In the rows, 128 means zero.
One turn moves every row onto another: examples first, then more rows asked
lis: [146 137 128 141 116 164  99 114 130 147 143 133 112 150 133 133 145 114
 167 121 163 136 127 121 120 160 114 133]
gifug: [153 101 153 143 127 155 123 113 113 155 129 133 116 155 117 111 181 122
 126 137 114 141 113 114 112 136 138 147]
kefek: [155 155  98 135  99 124 150 106 132 121 131 119 144 146 161 136 121 133
 108 139 122 137 138 119 113 111 112 103]
zuso: [149  96 142 132 122 161 105 126  97 144 118 131 129 159 123 114 194 115
 115 149 135 129 112 113 118 129 131 127]
zef: [122 144 102 143 124 139 130 114 122 132 131 145 129 111 164 152 114 137
  99 146 123 148 138 128 145  97 130 145]
vopo: [146 134  92 119 121 143 129  91  97 135 119 116 145 129 134 131 126 114
  97 126 112 120 125 130 153 101 115 127]
bele: [138 123 104 130 119 124 123  96  95 141 121 129 142 139 152 147 108 130
  95 136 136 137 132 134 157 111 128 162]
tabi: [116 111 117 131 113 154  96 176 117 145 146 133 134 114 125 156 158 113
 115 134 152 138 139 116  96 147 132 120]
tuge: [136 141 124 150 127 155 112 118 134 154 145 120 103 133 119 107 126 117
 157 139 165 139 126 128 114 154 118 149]
pulib: [106 108 155 116 138 144 125 161 124 127 141 134 143 134 124  86 138 128
 135 132 164 113 143 137  96 126 119 152]
fugu: [144 118 130 121 118 148 109 119 141 140 150 125 112 157 126 115 132 130
 175 117 158 130 131 128 114 159 122 149]
Tupum: [135 114 141 123 150 161 124 154 117 131 122 130 137 122 121  96 132 128
 136 155 171 109 146 146  98 107 117 138]
Valur: [136 134 109 134  96 119 156 108 122 109 134 116 135 132 151 140 108 140
 115 104 118 149 141 121 101 132 115 117]
Puviz: [115 118 159 128 137 162 124 150 128 131 132 153 124 129 123  93 155 122
 133 131 163 110 152 137  97 117 105 131]
kunim: [143 139 113 123 127 109 146 107 126 106 109 141 141 166 158 115 138 153
 101 128 124 144 124 112 114  98 126 117]
pipav: [144 131 139 126 122 145 101 143 101 152  95 133 155 152 152 125 145 128
 127 135 158 119 134 157  85 161 130 146]
zila: [128 136 121 143 111 132 131  97 112 133 124 133 147 136 161 129 117 108
  90 137 104 143 143 145 143 105 122 153]
penid: [132 117 127 129 123 152 107 177 120 145 160 132 141 134 123 155 172 117
 113 118 126 143 133 104  94 130 129 134]
Div: [155 132 136 123 137 146  94 154  89 124 102 121 162 134 147 121 150 147
 141 136 156 123 114 141  98 138 146 131]
bugo: [154  96 140 111 126 148 110 132 106 148 135 127 113 166 110 107 181 140
 131 142 133 129 106 111 124 126 119 136]
nus: [115 109 125 129 103 118 145 104  98 120 131 118 138 117 126 115 117 115
  79 125 115 130 149 131 129 104 117 137]
tivor: [117 123  96 138 106 143 142 109 106 114 127 108 142 104 135 129 115 122
  84 134 117 129 115 124 116 109 133 110]
nisas: [144 131 129 117 116 137  90 163 127 138 148 117 138 114 114 150 167 128
 127 112 137 124 123 113  99 141 124 112]
dezim: [136 120 121 137  95 136 157 104 126 118 142 125 145 127 148 134 113 106
  99 129 105 135 155 128 116  98 108 115]
derer: [163 132 122 114 136 139  87 156 115 141 107 121 169 152 144 137 144 119
 127 130 147 125 138 148  90 145 140 142]
Roz: [128 111 121 109 123 142  86 172 120 140 146 122 130 116 111 147 163 126
 117 127 143 146 115 110 114 146 129 130]
mubu: [144 143 103 131 128 122 141 108 137 116 109 145 132 126 158 130 138 144
  94 161 122 136 134 118 127  93 133 114]
Ponam: [120 129  98 120 135 126 127 119 141 114 132 155 127 128 145 152 119 140
 103 131 144 146 138 111 146  87 134 129]
Zon: [132 147 126 118 118 128 161 116 133 124 128 167 133 155 158 121 125 137
  96 127 126 137 141 126 119  95 149 138]
diru: [122 145 112 142  97 130 156 111 121 117 125 128 139 138 165 131 107 145
  97 130 127 146 118 128  95 124 154 127]
Riba: [104 115 139 135 138 154 114 164 119 129 131 148 136 128 122  87 134 122
 144 145 170 132 135 131 115 118 140 144]
giko: [149 100 152 123 110 146 122 131 111 172 138 133 129 161 104 114 179 126
 120 126 123 112 122 114 112 124 112 138]
regi: [135 111 133 136 110 153 113 116 133 171 138 140 123 156 121 120 130 118
 168 125 152 139 128 132 120 157 133 157]
tid: [142 110 144 112 134 139 102 152  96 140 106 119 165 139 144 131 143 137
 127 131 152 130 116 143  97 160 138 156]
Kob: [141 149  99 105 122 141 142 109 130 139 139 158 128 140 145 149 120 121
 115 110 126 131 152 123 156  94 125 139]

pulib goes to Roz
zila goes to mubu
lis goes to pipav
Now these:
regi goes to Div
Valur goes to bele
vopo goes to Zon
tuge goes to derer

One turn moves every row onto another: examples first, then more rows asked
Genip: [136 104 119 135 125 146 133 138 122 133 161 130 139 179 147 137 162  95
 143 144 163 154 135 130 110 101 121 114 141 140 153 101 155 130 174 148
 127 157  99 150 154  88]
mema: [120  81 132 142 149  94 132 127 164 150 137  91 155 149 140 118 163 143
 118 131 144 136 174 124 122  95 148  98 106 144 113 127 153 130 128 140
 124 173  90 135 134 129]
logob: [130 129 108 128 184  85 123 110 151 118 100 128 135 126  88 134 138 110
 146 144 130 156 135 105  94 107 135  93 126 137 130 106 138 138 150 100
 129 150 123 101 136  97]
nevu: [104 138 107 132 114 137 161 105 144 113 164 121 143 119 120 183 170 130
 126 127 170 114 109 104 127  89 139  97 131 121 128  94 144 152 165 132
  78 129 122 125 131  85]
pite: [110 118  80 109 149 123 140  98 140 127 137 141 146  93 100 145 130 126
 104 123 141 136 147 141 161 115 177  95  88 135 113  91 157 130 147 125
 136 122 124 130 160  84]
Dit: [138 126 121 127 126 146 135 132 122 145 125 138 150 168 157 155 150 118
 122 148 169 150 137 118 110 117 133 117 149 133 154 100 147 133 165 159
 133 153 102 156 156 100]
zipan: [127  86 118 135 155  87 137 121 161 158 127  93 146 150 137 121 151 128
 134 124 148 148 175 134 122  90 130  95  98 142 110 122 151 130 128 132
 118 186  92 139 139 124]
Sonu: [129 116 127 144 173 100 129 117 161 111 130 125 124 122  89 132 143 114
 152 148 118 165 144 107  91  99 131  91 121 154 138 111 152 124 155  97
 126 149 113  88 130  93]
Dilin: [117  91 131 137 151  93 131 129 161 156 123  93 153 143 146 121 158 146
 120 130 148 133 175 116 120  98 153  99 108 141 113 126 155 129 126 145
 125 170  90 141 138 130]
Nol: [136 101 129 134 126 150 130 140 125 135 163 134 150 176 155 137 168 108
 125 142 163 144 134 122 115 108 134 113 148 141 157 102 149 133 177 153
 130 153  98 148 145  96]
pizo: [109 140  97 136 121 148 161 110 145 107 172 121 139 116 121 189 172 129
 129 126 166 115 118 107 114  84 133 100 126 129 127  95 145 147 167 126
  78 132 122 126 136  88]
gat: [102 150  94 147 121 142 165 108 146 120 144 136 141 112 115 191 173 136
 132 131 166 115 127 118 116  94 111  99 118 132 141 102 147 132 173 118
  86 130 117 130 139  87]
zisep: [111 118  91 110 141 134 144 107 135 128 152 133 135  90 109 145 129 125
 106 123 151 130 157 131 162 110 189  86  95 136 114  85 166 124 142 123
 138 120 112 123 149  84]
zir: [113 123  99 120 134 128 139 109 160 112 143 138 127  95  96 144 138 138
 121 121 116 154 141 134 155  98 161 110  77 154 115  97 169 116 148 130
 130 126 118 124 175  81]
bopel: [120  99 124 132 155  88 136 129 158 162 111  93 149 143 144 124 151 143
 125 127 154 136 175 115 121  98 146  92 104 139 111 119 150 125 127 144
 126 178  90 144 141 132]
zoto: [121 112 130 142 180 115 126 133 149 111 149 113 141 117 108 137 154 128
 124 159 148 128 165  90  94 109 180  82 138 143 141 102 158 125 141 112
 137 126 104  89 104 103]
podu: [126 106 137 146 170 112 127 128 159 109 155 114 128 120  98 133 156 119
 139 157 127 151 159 102  93 100 155  86 127 158 144 109 156 119 150 103
 129 136 102  83 115  95]
mabiv: [111 121  87 115 142 122 136  96 152 121 136 146 141  99  94 143 132 131
 110 124 125 146 140 140 156 107 163 109  82 143 115  96 160 124 150 127
 134 125 126 129 174  82]
Pemo: [137 114 131 130 125 148 131 137 124 141 142 140 152 170 161 146 161 120
 116 146 168 143 136 115 115 119 138 114 150 136 156 100 149 135 172 158
 133 152 101 150 149 100]
kav: [143 119 113 133 126 142 141 135 123 137 141 129 131 176 146 147 153  95
 144 144 168 158 133 132 103 102 114 113 137 136 150  99 153 130 165 149
 131 162  99 157 160  90]
sovom: [ 99 148 111 137 112 128 160  99 146 121 147 130 145 118 117 181 173 132
 126 133 170 110 104 110 132 100 133  95 127 118 135  96 143 147 167 131
  83 125 120 127 129  83]
Kirip: [143 130 114 129 128 144 142 131 120 142 123 134 137 172 152 154 146 104
 136 147 169 158 137 122 105 110 121 115 143 133 151  98 149 130 162 152
 130 159 101 160 159  96]
domo: [109 119 105 117 133 141 145 122 143 122 162 128 123  84 111 147 133 131
 116 125 140 137 159 123 160 101 183  88  90 150 116  86 172 113 144 125
 136 123 104 119 151  81]
Ratos: [ 98 153 105 141 114 132 161  99 147 127 137 137 144 116 112 186 170 136
 128 135 168 109 114 116 128 101 119  97 123 123 141  99 146 136 171 126
  88 126 120 131 136  84]
Bilog: [124  76 125 140 152  90 136 123 164 152 139  95 150 149 139 118 161 134
 127 128 142 144 174 132 119  90 138  99 100 146 112 127 153 129 131 134
 121 179  92 133 137 126]
fovo: [124  96 118 133 155  85 136 123 156 164 111  94 143 145 140 123 150 136
 132 124 153 140 177 129 120  95 135  91 104 140 109 120 150 128 126 133
 122 184  90 143 143 127]
loze: [118 125 111 127 188 104 121 123 137 122 122 117 149 120 107 135 142 125
 121 155 158 123 159  88  95 118 182  87 139 128 138  99 147 136 138 114
 140 129 116 102 109 111]
pud: [123 133 100 119 194  91 118 112 139 122  96 123 148 124  99 133 132 118
 131 147 152 136 146  96  95 115 162  90 135 127 127 101 137 141 146 110
 131 143 123 109 130 108]
pem: [109 124 108 126 130 139 142 121 154 113 158 131 119  86 104 145 134 135
 122 123 124 148 153 120 154  96 168 100  83 154 117  92 172 108 149 128
 132 123 103 118 165  79]
gitag: [107 144  89 145 128 148 160 110 143 114 163 128 138 114 119 192 172 133
 131 127 163 114 128 113 112  86 119 101 122 134 132  99 146 138 171 120
  80 131 120 130 139  92]

zipan goes to Bilog
Genip goes to Nol
Now these:
gitag goes to pizo
Sonu goes to podu
pem goes to domo

